In the data rows, the value 500 means zero.
Here are some points, one per row:
(356 465 458 360 500 569 489 417 617 435 534 674 364 431 433 535 557 720 671 530 383 292 572 584
 379 558 542 428 547 435 356 440)
(547 406 531 530 515 499 411 459 416 689 463 552 541 682 471 536 327 469 555 358 403 557 498 519
 347 488 637 465 624 329 491 589)
(719 635 413 377 498 458 477 457 587 534 657 470 435 421 595 547 512 473 603 465 382 523 450 503
 587 594 502 600 555 331 475 608)
(494 603 613 518 523 520 401 675 443 534 471 558 537 480 531 507 365 378 392 333 390 540 478 421
 563 477 578 387 619 463 501 560)
(381 450 592 311 536 538 550 399 392 493 492 496 534 514 452 531 562 523 548 564 335 363 569 450
 534 403 459 591 337 528 527 605)
(396 484 519 599 580 531 603 456 498 418 535 409 605 435 693 563 619 384 729 641 478 513 430 537
 405 648 476 503 620 639 277 631)
(667 505 508 573 483 586 699 453 461 458 478 499 577 536 480 466 417 352 497 416 416 639 522 401
 382 357 468 517 516 389 611 461)
(460 581 471 452 558 472 551 537 636 607 484 495 409 651 566 480 451 199 544 363 297 504 514 500
 456 509 496 470 475 481 584 414)
(608 501 530 429 475 489 536 676 417 461 694 433 495 506 507 445 507 496 489 400 550 495 408 406
 300 509 442 429 628 471 569 470)
(614 305 566 412 562 536 630 598 309 594 575 556 514 401 474 361 490 477 562 482 402 608 460 480
 539 578 463 517 321 557 432 515)
(557 442 264 506 486 457 472 636 590 448 316 537 432 648 563 610 373 557 470 515 452 488 560 384
 519 476 553 444 397 582 505 647)
(466 416 430 531 499 351 618 490 546 427 451 604 399 465 360 601 435 584 413 612 376 532 551 572
 517 422 438 509 641 480 617 479)
(582 572 523 417 612 495 541 435 517 476 567 293 448 463 311 547 452 624 455 407 334 400 716 506
 582 569 542 406 462 684 584 562)
(574 539 484 389 434 619 499 335 680 304 611 493 602 536 432 501 398 467 574 528 718 569 443 524
 473 290 536 555 487 559 402 438)
(602 505 549 458 489 514 439 519 561 553 707 645 489 448 496 547 432 356 336 342 421 344 481 322
 481 489 468 571 514 401 467 390)
(547 640 540 476 423 736 540 613 451 492 506 537 411 541 615 416 480 475 421 600 442 629 355 352
 611 484 439 535 483 480 510 465)
(586 432 494 565 557 619 595 435 631 467 517 539 603 472 437 461 662 634 433 524 704 439 428 581
 615 597 366 447 339 606 489 587)
(576 609 562 575 483 447 703 715 429 613 430 565 572 469 509 505 677 391 443 498 614 680 396 329
 485 313 432 573 355 469 536 634)
(465 578 370 466 577 536 366 416 477 715 546 607 520 490 458 428 534 596 582 556 315 449 451 616
 311 459 528 433 358 556 530 558)
(530 424 470 565 630 486 496 310 547 474 517 473 298 557 477 517 512 444 473 551 417 386 625 542
 529 496 532 521 520 433 381 487)
(531 573 592 475 463 511 563 727 515 556 659 671 544 557 556 525 551 523 515 417 511 615 529 486
 584 581 466 555 491 510 478 655)
(470 568 356 527 441 596 518 441 429 601 413 604 632 371 658 451 355 557 471 575 605 543 666 380
 545 381 438 637 441 544 652 568)
(434 585 351 373 469 187 518 384 407 518 477 451 447 395 541 489 329 483 427 389 596 486 428 518
 441 573 523 325 468 499 598 449)
(583 552 582 427 293 551 493 590 359 559 547 506 342 650 567 363 658 388 671 454 244 428 614 475
 441 586 398 424 608 524 611 530)
(449 591 540 518 475 561 593 391 508 452 639 384 488 540 423 498 598 520 578 660 503 530 583 628
 515 634 367 514 525 459 357 398)
(584 518 548 568 444 377 523 515 420 553 563 484 508 554 418 441 513 507 469 437 560 569 473 475
 601 463 488 527 524 338 580 592)
(593 361 388 428 503 448 378 506 633 479 385 589 629 436 463 542 484 583 485 598 529 576 577 481
 552 545 488 574 435 691 634 302)
(634 544 462 492 436 453 582 570 429 547 499 413 568 485 492 479 517 455 504 617 343 447 392 370
 514 409 730 485 540 351 473 576)
(626 503 440 478 474 413 544 441 509 556 327 584 731 371 516 431 534 515 506 573 546 504 474 449
 554 503 380 520 539 495 504 435)
(412 517 585 512 629 642 497 462 651 401 382 395 591 416 459 585 432 408 585 446 585 509 347 640
 405 545 354 589 522 568 458 487)
(379 463 619 484 356 407 590 730 597 420 415 495 551 513 422 400 532 393 433 434 349 504 473 513
 462 553 463 398 482 473 576 701)
(455 505 527 380 457 428 491 453 578 631 486 403 453 443 536 410 354 402 629 430 698 434 516 680
 494 491 559 759 541 512 292 563)
(392 484 632 445 454 585 513 414 546 430 546 381 497 511 527 543 674 659 598 489 530 505 646 481
 377 610 603 553 462 604 404 485)
(570 486 435 673 242 411 717 518 532 526 463 535 557 463 549 474 526 534 549 443 424 535 391 444
 535 593 420 501 410 534 701 559)
(565 556 562 552 460 369 479 491 450 459 370 492 501 534 445 677 465 592 571 701 471 436 515 518
 582 680 441 394 399 612 266 407)
(399 449 636 559 646 408 353 478 400 488 600 599 429 370 550 496 420 539 556 493 539 361 379 511
 581 402 493 505 448 517 640 484)
(435 467 451 513 726 484 452 425 474 484 444 447 427 546 456 579 511 434 498 626 581 379 678 664
 517 495 569 409 620 456 667 490)
(492 650 493 565 582 632 406 536 477 222 486 452 593 565 494 414 567 402 646 506 758 526 508 585
 557 625 418 689 491 488 428 484)
(370 537 431 265 573 568 493 446 404 392 517 344 489 448 398 579 592 598 552 315 525 370 470 575
 432 526 558 595 575 524 460 556)
(511 557 435 564 453 482 254 415 598 611 298 507 412 537 343 400 460 639 395 480 644 578 423 326
 559 543 555 420 553 473 427 315)
(591 458 565 550 629 550 647 539 533 523 645 430 415 450 600 417 583 574 463 427 278 676 490 624
 472 558 655 410 556 490 559 540)
(402 466 722 380 527 548 681 527 591 449 536 393 441 512 615 539 547 546 675 637 567 450 448 655
 436 475 547 497 511 484 520 408)
(354 378 562 531 476 508 410 570 577 444 715 249 413 573 606 482 496 537 602 474 604 374 435 683
 369 569 483 611 686 451 456 408)
(421 533 456 622 480 612 518 415 497 664 413 549 668 535 410 536 450 414 381 452 570 542 409 274
 581 507 536 498 349 509 505 410)
(554 549 470 582 498 426 357 446 351 358 355 478 547 530 327 435 399 534 328 547 531 558 374 457
 398 353 698 612 462 501 506 493)
(602 525 509 576 356 559 674 472 324 450 546 597 555 465 621 422 686 364 480 465 390 541 421 522
 726 585 582 425 449 532 464 625)
(443 502 465 645 413 565 475 536 453 509 441 514 468 483 579 663 680 676 447 563 505 408 542 717
 492 644 504 395 449 456 499 610)
(435 481 409 507 475 407 516 610 578 392 549 472 407 410 532 357 584 378 468 377 406 460 458 506
 361 426 545 335 559 462 345 528)
(457 449 573 529 338 639 603 361 409 512 543 463 528 462 429 584 605 385 456 531 748 653 497 594
 527 393 390 612 561 723 386 461)
(568 403 540 490 569 365 501 470 503 462 456 518 412 556 455 386 232 472 500 311 462 574 401 280
 501 594 649 648 744 454 416 590)
(549 461 436 405 524 419 583 490 482 500 548 566 457 737 610 536 670 734 628 511 562 221 546 704
 505 583 414 387 449 489 370 500)
(401 533 379 452 504 550 345 593 325 511 520 558 469 517 412 571 515 572 631 482 504 541 592 544
 604 345 461 421 364 575 488 550)
(454 477 429 360 533 577 486 460 419 442 354 550 645 596 495 508 585 541 330 632 681 533 648 616
 492 522 439 487 586 419 494 420)
Along one direction, these points spread out more than along any other. Take the direction at right angles to it along which they spread out most. Go by this last direction. Where along it does each point below lie, from 0 to 99? 50 is the average, and the first point above lies past it. One standard deviation of the points above along it is 16.
(601 560 536 435 526 602 466 562 470 608 519 569 417 472 543 553 437 488 446 601 423 483 381 364
 442 598 565 524 622 561 546 670) 59
(529 508 610 458 517 440 176 388 629 469 537 548 490 649 672 450 475 559 263 528 583 544 697 519
 414 444 526 416 478 557 518 482) 42
(515 581 456 512 448 479 331 595 501 566 445 430 449 542 393 613 454 486 512 375 453 535 582 573
 375 467 566 548 503 357 516 340) 54
(518 751 561 602 579 549 557 527 438 482 536 487 474 462 511 381 354 534 409 505 401 584 529 457
 618 457 523 466 542 491 535 514) 51
(415 533 472 588 382 525 371 437 664 431 438 477 493 618 433 480 491 536 443 693 619 495 577 421
 555 344 482 443 643 535 528 590) 31
(280 330 448 385 492 338 299 550 582 604 568 378 568 552 376 461 323 489 526 576 537 598 675 373
 607 464 708 338 593 268 554 434) 52
(387 514 381 472 605 436 515 403 410 445 569 637 446 595 539 620 744 728 501 500 544 482 477 569
 475 544 636 458 543 647 551 423) 49
(475 350 550 508 502 530 371 524 404 482 332 622 303 354 522 614 655 619 515 562 490 538 612 472
 479 534 329 424 357 473 445 561) 45
(351 511 381 493 637 326 389 431 559 621 555 333 427 510 568 515 568 637 533 490 266 505 604 598
 465 406 316 390 526 409 437 516) 69
